Small tables with named rows and columns. After each table, cells are looked up by row and column.

zalabi =
         dorok  sagemi  zikodez  derupeb  bodini    riv    mog    zim    dod
daz       61.5    -2.8     -6.6     28.1    41.0   99.6  -65.6  -59.2  -30.8
kuvevav   28.7    -4.0      0.2     13.0    23.3   55.5  -27.1  -33.1  -20.9
lepuvar   30.9   -22.5      1.8      9.0    15.9   57.1  -50.8    2.9  -39.2
vovafu    41.6     0.4     -2.1     20.0    40.9   90.8  -29.5  -83.1  -29.1
mefiveg   15.4   -37.2      5.6     -2.0    -5.7   21.4  -54.2   68.0  -40.4
laba      20.2   -26.7      2.4      3.1   -13.7   -0.7  -64.1   99.1  -20.1
rab       16.4    68.5     -7.8     27.6     5.6  -40.6   27.6  -14.4   88.2
mil       49.1    53.1    -11.1     38.3    38.7   46.4   -8.7  -86.7   43.0
mebad     -0.2   -24.2      6.5     -5.9   -19.7  -21.4  -32.2   95.1  -13.1

zikodez of laba = 2.4
sagemi of daz = -2.8
dorok of mebad = -0.2
bodini of mefiveg = -5.7
mog of mefiveg = -54.2
mog of laba = -64.1
sagemi of mebad = -24.2
derupeb of mil = 38.3
sagemi of mil = 53.1
dod of rab = 88.2
zikodez of mil = -11.1
dod of kuvevav = -20.9
sagemi of lepuvar = -22.5
zim of daz = -59.2
bodini of mil = 38.7
bodini of vovafu = 40.9
zim of kuvevav = -33.1
sagemi of rab = 68.5

mab:
,vipibip,teku
daru,50245,8213
fadubuf,40471,89813
zevonid,29600,62723
zemenu,43124,10691

What is the vipibip of fadubuf in mab? 40471
What is the teku of zevonid in mab? 62723
What is the vipibip of zevonid in mab? 29600
What is the vipibip of daru in mab? 50245
What is the teku of daru in mab? 8213
What is the teku of zemenu in mab? 10691
What is the vipibip of zemenu in mab? 43124
What is the teku of fadubuf in mab? 89813
Row with the largest vipibip: daru

tovob =
|  | nup | lun |
|---|---|---|
| zek | -3185 | 231 |
| zusiva | 945 | 1749 |
| riv | 1627 | 1922 |
| niteb | 8337 | 4709 |
| lol | 2534 | -3312 |
| sato | -8071 | -8566 |
| kar | 465 | 1010 |
| repu | -1400 | -3746 |
| guvurig | 1043 | -1940 |
| lede | 2595 | 1263 |
| vuk | 323 | 1664 |
| vutub | 365 | 786 |

What is the nup of vutub in tovob? 365
What is the lun of repu in tovob? -3746
What is the lun of guvurig in tovob? -1940
What is the nup of lede in tovob? 2595
What is the lun of lede in tovob? 1263
What is the nup of kar in tovob? 465
What is the nup of vuk in tovob? 323
What is the lun of vuk in tovob? 1664
What is the lun of zusiva in tovob? 1749
What is the nup of repu in tovob? -1400
What is the nup of sato in tovob? -8071
What is the lun of kar in tovob? 1010
What is the lun of vutub in tovob? 786
Row with the largest nup: niteb

tukunab.csv
,divapev,lumi,sisuta,ziv,zupu,nas,baravol,kure,keku,lupa
kabu,115,81,86,193,166,136,76,99,191,103
mik,169,120,61,161,212,63,197,140,137,153
salini,187,156,101,96,98,91,195,211,60,91
potu,64,82,171,103,144,198,195,201,109,204

What is the divapev of kabu in tukunab?
115
What is the baravol of potu in tukunab?
195
What is the zupu of kabu in tukunab?
166
What is the sisuta of mik in tukunab?
61
What is the kure of salini in tukunab?
211
What is the sisuta of kabu in tukunab?
86
Which row has the largest keku? kabu

pokas =
        vuk   bif  kilal   gek  vuzalu
gak    78.5  38.1   60.2  42.7    23.9
fel    43.8  42.3   69.4  32.2    24.6
todap  55.0  32.5   49.2  67.0    19.3
tes    30.2  80.7   75.3  56.3    33.5
mut    96.8  55.6   61.0  50.1    37.3
vutof  99.2  49.7   46.0  67.7    53.2
gok    38.0  49.1   39.8  93.5    49.1

gok, gek => 93.5
fel, vuzalu => 24.6
fel, bif => 42.3
gok, kilal => 39.8
gak, vuk => 78.5
fel, kilal => 69.4
gak, vuzalu => 23.9
tes, kilal => 75.3
todap, vuzalu => 19.3
gak, bif => 38.1
gok, vuzalu => 49.1
Row with the largest bif: tes

gukanef.csv
,koz,kugu,nukame,fodula,gab,vis,ferobeg,paron,zetemu
vuk,7.0,4.0,2.5,5.7,-5.9,2.1,6.2,-3.4,-7.2
vivu,8.5,4.4,4.6,5.6,-4.1,1.4,3.0,-6.1,-7.7
pani,7.1,-2.7,4.6,3.5,-0.1,2.9,7.6,-3.9,-4.5
bizi,6.2,-1.0,3.5,4.5,-2.6,2.5,7.1,-3.6,-6.5

vis of vivu = 1.4
koz of bizi = 6.2
fodula of vivu = 5.6
kugu of bizi = -1.0
vis of vuk = 2.1
nukame of bizi = 3.5
fodula of pani = 3.5

rigo =
|  | revona | gatazel | gaz |
|---|---|---|---|
| zof | 73 | 203 | 234 |
| tago | 61 | 200 | 233 |
| kas | 194 | 238 | 249 |
| fizosam | 82 | 205 | 235 |
| makepek | 33 | 189 | 229 |
| bizasok | 49 | 197 | 232 |
| rin | 66 | 201 | 234 |
| pup | 69 | 202 | 234 |
| zekipim | 114 | 211 | 238 |
| vuv | 197 | 239 | 249 |
| zagupib | 33 | 189 | 229 |

zagupib, gatazel => 189
tago, gatazel => 200
vuv, revona => 197
fizosam, gatazel => 205
rin, gaz => 234
kas, gaz => 249
fizosam, gaz => 235
zekipim, revona => 114
pup, revona => 69
makepek, gaz => 229
fizosam, revona => 82
rin, revona => 66
tago, revona => 61
zekipim, gatazel => 211
zof, gatazel => 203
pup, gatazel => 202
makepek, revona => 33
vuv, gaz => 249

kisog =
         posa   kep  lonan  dasanas  kenor  dadadu   mup  sodo   saz
kered    5154  5480   6451     6655   2306    3277  7898  9682  4082
reradu   7217  3428   8323     3255   9279    7004  1858  9826  1575
galenik  2278  5301   9761     4733   3440    9502  2605  7301  2294
sagero   9261  8399   1969     8227   8537    6408  2078  5049  5265
bemura   1931  7074   8969     3368   2928    1503  9433  3668  3675
nulumap  8202  9640   8712     1295   2806    9106  4340  6257  4366
gadug    2314  8474   8506     9291   7154    4114  9792  3763  3567
sovopit  4832  6221   5935     6070   7876    7564  1814  3406  2292

sodo of kered: 9682
mup of nulumap: 4340
lonan of bemura: 8969
dasanas of bemura: 3368
kenor of galenik: 3440
kenor of reradu: 9279
dasanas of sagero: 8227
mup of galenik: 2605
posa of nulumap: 8202
saz of sovopit: 2292
kep of sovopit: 6221
mup of sagero: 2078
Which row has the largest kep? nulumap

